[[107 138 148 149 138 134 129]
 [114 103 116 129  99 103 108]
 [119 139 130 121 138 136 137]
 [155 138 121 115 147 142 141]
 [142 125 129 147 124 115 116]
 [124 109 111 115 104 109 112]
 [153 119 103 110 121 120 120]
 [127 117 131 144 115 112 114]
 [151 127 115 113 129 119 119]
 [146 116 114 124 117 114 115]
 [153 139 120 125 142 134 128]]
:
[[129 134 138 149 148 138 107]
 [108 103  99 129 116 103 114]
 [137 136 138 121 130 139 119]
 [141 142 147 115 121 138 155]
 [116 115 124 147 129 125 142]
 [112 109 104 115 111 109 124]
 [120 120 121 110 103 119 153]
 [114 112 115 144 131 117 127]
 [119 119 129 113 115 127 151]
 [115 114 117 124 114 116 146]
 [128 134 142 125 120 139 153]]

[[123 133 128 122 151 110 126 131 125 129 136 130 136 124 127 130]
 [128 132 118 125 124 131 125 138 127 126 119 124 122 123 132 125]
 [130 126 126 127 138 119 130 121 125 127 137 135 137 127 125 131]
 [127 124 118 126 127 128 131 119 126 125 131 132 132 131 125 132]
 [128 130 106 119 135 121 125 127 121 125 133 132 133 123 125 126]
 [131 121 153 136 122 136 130 123 136 135 124 131 123 129 132 128]]
:
[[130 127 124 136 130 136 129 125 131 126 110 151 122 128 133 123]
 [125 132 123 122 124 119 126 127 138 125 131 124 125 118 132 128]
 [131 125 127 137 135 137 127 125 121 130 119 138 127 126 126 130]
 [132 125 131 132 132 131 125 126 119 131 128 127 126 118 124 127]
 [126 125 123 133 132 133 125 121 127 125 121 135 119 106 130 128]
 [128 132 129 123 131 124 135 136 123 130 136 122 136 153 121 131]]

[[128 127 127 129 128 127 128 128 128 128 128 128 127 128]
 [127 128 128 115 155 127 117 127 135 124 127 119 124 129]]
:
[[128 127 128 128 128 128 128 128 127 128 129 127 127 128]
 [129 124 119 127 124 135 127 117 127 155 115 128 128 127]]

[[113 103 125 128 121 150 113 128 125 129 108 127 124 121 140 131]
 [125 107 129 133 120 148 120 129 123 126 106 123 117 129 142 126]
 [112 110 111 138 121 136 136 126 138 130 111 118 129 114 135 136]
 [146 126 133 136 124 119 124 141 134 109 117 125 141 130 131 137]
 [114 132 115 132 131 132 142 117 134 141 131 121 115 126 121 122]
 [147 121 136 137 120 128 125 137 127 114 112 123 128 135 137 130]]
:
[[131 140 121 124 127 108 129 125 128 113 150 121 128 125 103 113]
 [126 142 129 117 123 106 126 123 129 120 148 120 133 129 107 125]
 [136 135 114 129 118 111 130 138 126 136 136 121 138 111 110 112]
 [137 131 130 141 125 117 109 134 141 124 119 124 136 133 126 146]
 [122 121 126 115 121 131 141 134 117 142 132 131 132 115 132 114]
 [130 137 135 128 123 112 114 127 137 125 128 120 137 136 121 147]]

[[127 127 131 127 149 125 109]
 [126 118 115 128 142 127 146]
 [137 118 119 147 140 128 121]
 [136 136 114 143 131 141 136]
 [132 105 118 127 122 137 137]
 [132 133 115 115 133 136 146]
 [131 132 114 111 133 135 144]
 [126 121 129 155 128 121 128]
 [146 118 117 137 135 122 118]
 [134 117 126 140 113 111 125]
 [135 130 130 150 129 143 136]
 [121 150 137 130 128 116 135]]
:
[[109 125 149 127 131 127 127]
 [146 127 142 128 115 118 126]
 [121 128 140 147 119 118 137]
 [136 141 131 143 114 136 136]
 [137 137 122 127 118 105 132]
 [146 136 133 115 115 133 132]
 [144 135 133 111 114 132 131]
 [128 121 128 155 129 121 126]
 [118 122 135 137 117 118 146]
 [125 111 113 140 126 117 134]
 [136 143 129 150 130 130 135]
 [135 116 128 130 137 150 121]]

[[131 127 133 131 123 127 134 127 131 132 128 121 130]
 [130 129 131 130 127 130 133 127 129 130 123 124 128]
 [126 133 137 134 122 125 136 117 136 124 127 104 132]
 [127 133 137 133 121 124 134 121 137 123 127 107 133]
 [128 131 133 133 123 124 131 125 131 129 128 118 132]]
:
[[130 121 128 132 131 127 134 127 123 131 133 127 131]
 [128 124 123 130 129 127 133 130 127 130 131 129 130]
 [132 104 127 124 136 117 136 125 122 134 137 133 126]
 [133 107 127 123 137 121 134 124 121 133 137 133 127]
 [132 118 128 129 131 125 131 124 123 133 133 131 128]]

[[142 126 115 143 132 142 132 152 131 151]
 [112 150 139 139 134 122 134 149 134 109]
 [135 132 116 117 115 147 105 135 109 138]
 [135 133 115 119 116 147 105 139 110 138]
 [115 138 135 150 138 116 144 136 147 115]]
:
[[151 131 152 132 142 132 143 115 126 142]
 [109 134 149 134 122 134 139 139 150 112]
 [138 109 135 105 147 115 117 116 132 135]
 [138 110 139 105 147 116 119 115 133 135]
 [115 147 136 144 116 138 150 135 138 115]]

[[108 131 114 134 128 135 136 113 142 108 124 148 133 130 130 140]
 [105 142 123 126 124 140 137 113 141 109 115 143 126 127 128 134]
 [110 148 131 124 120 147 141 112 141 107 111 137 123 126 132 131]
 [112 143 124 131 124 142 140 112 142 105 119 140 128 128 131 134]]
:
[[140 130 130 133 148 124 108 142 113 136 135 128 134 114 131 108]
 [134 128 127 126 143 115 109 141 113 137 140 124 126 123 142 105]
 [131 132 126 123 137 111 107 141 112 141 147 120 124 131 148 110]
 [134 131 128 128 140 119 105 142 112 140 142 124 131 124 143 112]]

[[138 119 105 126 105 133 144 112]
 [136 131 119 145 129 144 126 126]]
:
[[112 144 133 105 126 105 119 138]
 [126 126 144 129 145 119 131 136]]
